grid =
[[108 118 156 113 146 191  65 141 104 186 154 137 115]
 [109 119 153 119 150 188  67 137 102 188 154 135 116]
 [155 152 175 132 112 144  16 106 101 165 122 186 171]
 [148 124 175 145 102 134  19 107  88 161 180 188 163]
 [108 118 158 109 143 193  65 144 105 185 154 139 114]
 [127 128 168 125  92 127   1 153 157 225 174 138 122]
 [157 165 200 126 101 158  22 103 100 181 111 132 180]
 [ 83 140 235 170 138 155  20 120 117 178 132 131 115]
 [105 117 173 106  84 196  70 153 133 183 141 151 123]
 [153 161 183 127 108 153  16 105 100 174 109 166 180]
 [115 180 219 173 116 138  30 125 101 179 133 131  96]]
Rows and columns are counted from 1.
row 1 col 1	108
row 8 col 8	120
row 3 col 2	152
row 3 col 3	175
row 5 col 9	105
row 3 col 6	144
row 10 col 11	109
row 4 col 1	148
row 4 col 7	19
row 6 col 6	127
row 10 col 7	16
row 2 col 10	188
row 3 col 4	132
row 7 col 4	126
row 6 col 3	168
row 1 col 10	186
row 3 col 9	101
row 5 col 8	144
row 1 col 9	104
row 4 col 3	175
row 7 col 13	180
row 10 col 12	166
row 1 col 4	113
row 7 col 9	100
row 5 col 13	114
row 10 col 13	180
row 7 col 6	158
row 6 col 12	138
row 1 col 12	137
row 6 col 13	122
row 2 col 4	119
row 4 col 5	102
row 11 col 8	125
row 5 col 2	118
row 8 col 3	235
row 2 col 13	116

W =
-17.40	17.22	-141.61	-174.72	87.16	-82.66	165.63	129.88	34.48	31.03	-79.08
-40.41	263.25	-91.95	60.84	-8.71	-171.88	-165.59	-182.62	168.39	-145.61	-181.79
-60.98	82.98	-103.10	-108.98	221.92	-71.50	192.31	217.02	-108.40	-58.28	155.97
-97.24	-14.77	-92.70	-160.23	-38.01	-42.68	46.66	39.61	213.38	38.57	-122.68
-71.74	148.87	-119.01	58.47	117.61	-152.23	45.29	74.14	-103.63	-117.18	307.82
150.29	30.84	44.76	-20.08	163.27	11.51	-143.87	-122.94	-207.42	-117.91	68.42
72.84	291.50	2.88	-153.23	279.11	-48.96	9.00	43.64	-104.46	-217.21	-84.29
-18.22	-242.23	-49.19	-95.67	6.14	34.12	-22.70	-62.12	69.78	176.85	-16.73
47.48	-134.13	-84.51	57.60	-142.77	-80.86	-67.96	-120.12	30.58	107.00	14.16
21.05	47.83	240.20	-67.85	229.59	217.18	-180.96	-115.60	-103.66	-139.94	-91.52
135.67	-141.80	74.48	33.72	10.87	80.82	-41.49	-61.39	-171.54	52.82	-21.69
159.06	27.41	-73.53	12.29	-75.02	-122.22	-175.78	-206.62	11.82	-30.16	-81.86
-144.29	78.62	113.41	251.98	-116.84	55.68	-10.56	12.91	23.96	-61.71	-64.48
87.01	-118.08	52.82	54.95	-63.91	45.37	-67.09	-88.26	-40.27	74.87	-91.54
7.76	-184.62	10.85	134.57	-74.72	14.92	-67.60	-93.45	-64.22	116.90	112.64
28.75	-259.44	-156.79	-16.99	-63.14	-90.19	-5.43	-56.26	-15.45	182.71	205.15
Indices start at 1.
row 1 col 1: -17.40
row 16 col 5: -63.14
row 4 col 4: -160.23
row 15 col 6: 14.92
row 6 col 3: 44.76
row 5 col 3: -119.01
row 14 col 1: 87.01
row 14 col 4: 54.95
row 5 col 5: 117.61
row 12 col 6: -122.22
row 11 col 8: -61.39
row 3 col 7: 192.31
row 6 col 4: -20.08
row 10 col 3: 240.20
row 8 col 7: -22.70
row 5 col 10: -117.18
row 7 col 8: 43.64
row 7 col 6: -48.96
row 11 col 4: 33.72
row 12 col 2: 27.41
row 9 col 4: 57.60
row 3 col 1: -60.98
row 1 col 4: -174.72
row 16 col 9: -15.45
row 6 col 1: 150.29
row 9 col 6: -80.86
row 4 col 11: -122.68
row 2 col 10: -145.61
row 8 col 9: 69.78
row 2 col 4: 60.84
row 12 col 11: -81.86
row 1 col 2: 17.22
row 7 col 10: -217.21
row 14 col 5: -63.91
row 1 col 9: 34.48
row 15 col 7: -67.60
row 9 col 7: -67.96
row 1 col 10: 31.03

x =
[[ 3.06 -1.37 -1.97 -2.52 -0.42 -0.64  0.54]
 [ 5.19  1.08 -0.35 -3.64 -0.72  1.67 -0.86]
 [ 0.21 -1.62  0.08 -0.65 -0.63  0.12 -1.03]
 [ 0.06 -0.39 -1.20 -0.08 -1.16 -0.84 -0.65]
 [ 0.21 -2.86 -0.51  1.84  0.88 -0.28  2.52]
 [-0.83  1.66 -0.61 -1.85 -1.43 -1.27 -0.39]
 [-2.25 -0.55  2.30  0.94  1.42 -1.74  0.76]
 [-1.10  1.10 -2.26  1.84  1.97  2.78  3.56]
 [-0.08 -1.64  0.25  0.04 -0.66  0.08 -0.39]
 [ 1.29  1.15 -1.96 -2.78 -0.75 -0.70  0.00]]
Indices start at 1.
row 1 col 1 -> 3.06
row 3 col 3 -> 0.08
row 6 col 5 -> -1.43
row 4 col 4 -> -0.08
row 8 col 1 -> -1.10
row 5 col 3 -> -0.51
row 3 col 7 -> -1.03
row 9 col 7 -> -0.39
row 6 col 6 -> -1.27
row 3 col 4 -> -0.65
row 5 col 1 -> 0.21
row 10 col 5 -> -0.75
row 2 col 2 -> 1.08
row 3 col 5 -> -0.63
row 8 col 4 -> 1.84
row 2 col 5 -> -0.72
row 9 col 3 -> 0.25
row 4 col 6 -> -0.84
row 2 col 1 -> 5.19
row 4 col 1 -> 0.06
row 7 col 4 -> 0.94
row 6 col 2 -> 1.66
row 5 col 2 -> -2.86
row 2 col 4 -> -3.64
row 2 col 7 -> -0.86
row 7 col 1 -> -2.25
row 9 col 1 -> -0.08
row 9 col 6 -> 0.08
row 10 col 1 -> 1.29
row 1 col 4 -> -2.52

data = [[4084, 4575, 7309, 3842, 4856, 5637, 7426, 3874], [3567, 8312, 7052, 7762, 7024, 8190, 5167, 5950], [8254, 7942, 7248, 3206, 4523, 6251, 2841, 7720], [7385, 8015, 4194, 4700, 7373, 7088, 8531, 7564], [4106, 3759, 6807, 6979, 3364, 8189, 4230, 7543], [8221, 7450, 6668, 3969, 3895, 5692, 2371, 7659], [4271, 7859, 5008, 8247, 4346, 3131, 5990, 7387], [5296, 8214, 6626, 7766, 3791, 3438, 5756, 8120], [8374, 6336, 4746, 6342, 6773, 5263, 4937, 3515], [6892, 4451, 3451, 4281, 5132, 3612, 6498, 5140], [4187, 2893, 7346, 5439, 8756, 6517, 7973, 8498], [7675, 7382, 3509, 5940, 6968, 4647, 3921, 3249], [8581, 3795, 6960, 6859, 7618, 9179, 4467, 5165], [6096, 5164, 6737, 8840, 4358, 5326, 3015, 3185]]
Indices start at 1.
(1, 1) => 4084
(10, 2) => 4451
(9, 5) => 6773
(14, 2) => 5164
(2, 8) => 5950
(5, 6) => 8189
(7, 6) => 3131
(7, 2) => 7859
(11, 3) => 7346
(5, 4) => 6979
(13, 7) => 4467
(11, 8) => 8498
(11, 2) => 2893
(1, 2) => 4575
(3, 4) => 3206
(6, 4) => 3969
(8, 1) => 5296
(9, 3) => 4746
(10, 7) => 6498
(3, 7) => 2841
(6, 8) => 7659
(14, 1) => 6096
(13, 5) => 7618
(12, 3) => 3509
(3, 3) => 7248
(7, 4) => 8247
(4, 3) => 4194
(14, 6) => 5326
(13, 6) => 9179
(4, 4) => 4700
(7, 7) => 5990
(14, 5) => 4358
(4, 2) => 8015
